Rows are one point carried round by a steady rotation, each followed by how many steps it has turned.
The counts run from 0 to 891.
[126 121 139 142 154  96 126 140 161 107 111 117 113 166 131  94 147 112
 172 146 117  98 132 144 121 121 137 119  76  67 121 145 162 127 103 173
 136 153 108 130 150 135  67  85  87] : 130
[106 135 153 192 132 158 124 123  94 151 164 119 121 173 113 119  83  98
 111 123 160  73 100 148 156 157 135 135 126 114 143  94  98  77 149  96
 119 169 157 130 131 105 162 126 144] : 410
[ 64 155 169 132 103 136 125 139 136 159 137 148 113 149 132 112 145  78
  63 108 164 121 134 122 125 134  98 156 133 145 130 123 159  82 150 129
 160 142 174 111 151 133 167 128 133] : 152
[108 142 140  90 217 101 161 169 132 107 112 110 143 124 108 107 131  87
 133 128 128 149 130 132 109 119  98 142 101 150 152 144 165 138 151 187
 157 118 116 153 150 144 105 150 137] : 123
[103 148 159 106 148 123 138 139 100 129 129 125 135 179  97 133 157  69
  62 105 158 125 181 128 106 116 127 115  89 141 125 118 119 113 143 141
 110 118 184 176 166 148 129 134  84] : 155
[106 150 141 117 199  91 150 137 120 112 107 124  99 143 155 133 153 109
 129 161 180 122 127  88 180 130  96 172  82  86 151 125 162 131 104 142
 144 147  98 135 129 132 127 159 118] : 324
[106 124  83 120  80 153  95 101 179 120 145 115  92 143  84 129 134 125
 107 106 130 120 130 149  99 109 155 106 141 145 109 111 162  94 167 102
  74  97 185 145 141 161 137 122 107] : 538
[102 112 112 167 139 141 123 150 111 101 145 119 154  98  74 107  98 116
 129 129 149 100  83 145 121 140 135 123 150 138 105 108 168  65 163 117
 102 175 139 135 160 146 146 106 191] : 407
[153 150 140  72 164 134 133 110 137 154 158  99 143 108  94 128  83 133
 166 140 126 150 105 148 167 118  87 123 157  99 166 163 143 141 159 120
 145 115 132  74 108 154 113 141 162] : 53
[136 168 135 154 136 112 160 142 124 109 105 105 119 187 111 145 180 154
 171 133 125 135  92 136 125 122 127 124 100  95 130 167  81 128  96 111
 115 182 137 124 142 146 134 123  65] : 589
[120 136 142 121 154 137 116 124  79 118 159 129 131 149  99  76 129  68
  67 116 129 108 156 160 155 148 159 100  94 107 150 124 162  93 149 169
 104 160 164 153 158 130 118 101  91] : 872
[129 135 191 117  74 136 144 117 117 160 113 157 126 164 135 175 138 172
 146 130  90 119 153 116 156 121  99  87 131  85 127 154 122 150 109  79
 147 114 178 111 112 127 117 126 111] : 423
[108 147 161 117 112 103 133 172 153 133 117  92 128 140 100 123 155 139
 166 137 148 125 109 171  83 139 124 121  87 100  84 180 134 122 104 167
 125 115 138 133 172 139 108 113  64] : 389
[157 120 137 176 120 148 128 130 111 128 137 166 152 137 160 162 140 142
 152 138 128 125  97  98 161 106 124 134 140  28 133 143 122 127 123 163
 155 201 117 141 112 136 152 118 123] : 757
[115  89 165 130 119 124 134 191 106 132 109 157 161  98  71 182 115 127
 157 101 108 162 144  94  88 111 108 135 146 138 106 113 126 175 110 136
 138 136 121 175 140 172 146 122 151] : 234
[104 129 142 118 159 122 141 120  97 129 121 110 114 138  62  79  78 125
  87 115 111 128 148 144 141 138 121  95 101 135 161 103 144 111 133  95
 105 100 143 169 173 128  71 145 170] : 87
[149 131  89 134  93 126 130 142 161 178 138 110  65 176  96 119 158 142
 141 110 131 131  91 108 117 155 126  98 115 126 144 106  98 143 130  83
  85 163 152 114 127 137 142 116 101] : 76
[104 142 180 111  95 150  95 127 128 156 133 111 173 153 136 131 113 141
 144 140 117  97 173 146 125 111 110 116 170 112 112 151 160 115 147  95
 136 107 208  92 157 150  95 103 129] : 221
[117 101  97 164 134 140 145  97  92 111 145 100 100 123  97 119  67 145
 111  95 137 107  97 146 154 163 142 138 143 130 151  91 107 110 119  70
  77 144 115 154 115 154 113 134 148] : 601
[136 110 119 109 124 164 137  70 154 138 179 112 128 132 113 166  66 148
 148 127 149 109  64 149 112 117 109 124 135  93 153 112 107 144 154  92
 146  99 131 123  84 126 141 149 145] : 571
[ 84 147 186 106 151 125 136 173 119 140 143  86 165 124 122 143 112  85
 136 135 178 119 105 165  79 145  99 165 127 177  88 162 126 131 144 140
 154  94 133 135 128 131 148 131 110] : 580
[145 127  95 160 122 113 122 164 119  98 118  96 139 147  78 107 137 151
 189 116 102 142 115 135 113 130 148 119 141 124 104 138 124 123 107 119
  72 191 145 135 158 185 103  97 113] : 791
[ 96 144 169 116 139 126 136 118  74 122 126 155 162 145 108 174 121 110
 125 137 160 134 158  72 148 117  76 137 116  80 143 135 108 146  79 122
 152 174 116 152 106 135 141 147 153] : 751
[159  87 111 139 119 152 104 142 123 119 178 119 164 113 105 160 117 115
 180 117 126 107 135 138 107 108 148 128 145  74  90 139 133 147 121 183
 105 166 125 147 120 161 126  79  80] : 760
[117 111 163 103 156 117 134  97  85  97 121 161 165  83 144 125 122 105
 110 137 105 104 165 124 138 166 107 103 155 143  93 141 184 128 137 126
 128 116 135 146  94 158  90 103 149] : 487
[ 97  75 139 121 130 175  98 132 142 121 164 112 152  96 128 129  69 116
 128 133 169 112 113 126  90 103 122 151 147 128 143 124 149 146 173 165
 129 122 126 173 113 127 136 162 183] : 178
[126 155 162  89 164 106 148 108 138 125 126 114 115 163 122 160 101 147
 184 179 123  97  92 140 157 143  80 112 116 120 150 137 148 145 138  73
 139 103 138 105  86 119 123 147 147] : 256
[130 159 120  95 186  95 161  88 124  90 128  79 137 130 106  72 121 116
 120 110 126 152 130 163 126 140 115 120 101 133 136 174 113 122 146 148
 103  89 127 171 119 168  72 141  93] : 711
[ 95  91 144 152 138  99 128 183 119 130 113 119  61 125 128 152 145 114
 155 138 144 110  95 138  97 154 141 138  96 163  94  97 171 166 104 108
  88 143 117 167 144 130 150 105  97] : 266
[ 98 126 202  97 139 116 118  99  79 122 126 140 130 116 142  93  84  99
  98 157 124 118 174 108 174 163  86 114 140 132 141 142 173 134 111 101
 123 149 133 138 106 120 101 156 185] : 288
[148 127  80 181 108 137 126 128 133 120 132  99  84 146  89 108 128 172
 166 119 125 125  80 137 156 160 150 103 114  87 151 135 126 116  79  72
  77 188 134 122 137 150 110  99 111] : 793
[152 137 147 101 182 126 145 111 129 112 129 117 129 118 107 107  87 141
 170 154 112  94  80 165 132 140 130  78 101  94 123 138 134 110 167 128
 119  53 134 166 119 134  78 142 155] : 56
[117 127 115 178 137  89 143 137 145  83 122 126 113 125  77 134 107 133
 166 101 128 128  90 128  97 111 136 137 130 122  73 111 131  85 125 126
  93 162 113 173 146 173 136 117 157] : 204
[126 113 144 110 132 148  99 188 118 140 146 132 141  79  85 136  95 123
 136 125 131 171 101 108 135 113 106 134 150 118 158 112 131 165 139 163
 134 175  95 151 130 146 157 150 188] : 437
[ 91 156 113 122  82 166 127  81 153 143 136 121 120 152 143 100 134 122
  80  97 154 131 128 108 120 145 101 130 156 153 120 140 103 105 172  79
 105 116 171 130  99 151 155 157 146] : 541
[137 139 138 158 154 119 168 133 148 121 101 121 103 208 170 140 167 135
 170 138  86  90 118 156 136 123 142 114 105 128 131 143 164 146 133 122
 118 119 164 123 133 129 102 102  60] : 848
[141 141 179 122  69 161 135 159  78 149  98 148 141 153 151 142 174 173
 135 145  99 154 141 114 161 143 118  97 127 101 134 182 106 180  97 105
 114 128 170 140 101 141 136 164 106] : 621
[106 148 166 157 161 136 162 168 143 113 105 106 132 182 126 153 144 135
 151 125 142 122  84 171 106  76 134 149  88 121 137 141 105 119 168 168
 150  93 173 163 152 125 142 146  87] : 384
[119 108 107 153 142 132 154 177 130 153 110 131  77 155 135 151 161 127
 127 137 163 129  92  91 111 158 117 142  99 153 140 104 116 183 113  86
 101 161 136 131 128 127 159 138 106] : 268
[105 127 164 112 141 134 162 117 149 127 150  88 131 139  72 145  86 134
 162 121 131 108  81 191  72 120 113 117 115 144 134 134 113 134 151 103
 138  55 155 142 115 126 101 137 122] : 773
[ 87  92 121 156 178  85 119 156 136  81 123 101 106 129 150 122 130  92
 152 145 151  97 144 107 106 117 126 164 117 109  88 120 188 126 100 160
 116 153 108 157 153 143 110 112 106] : 525
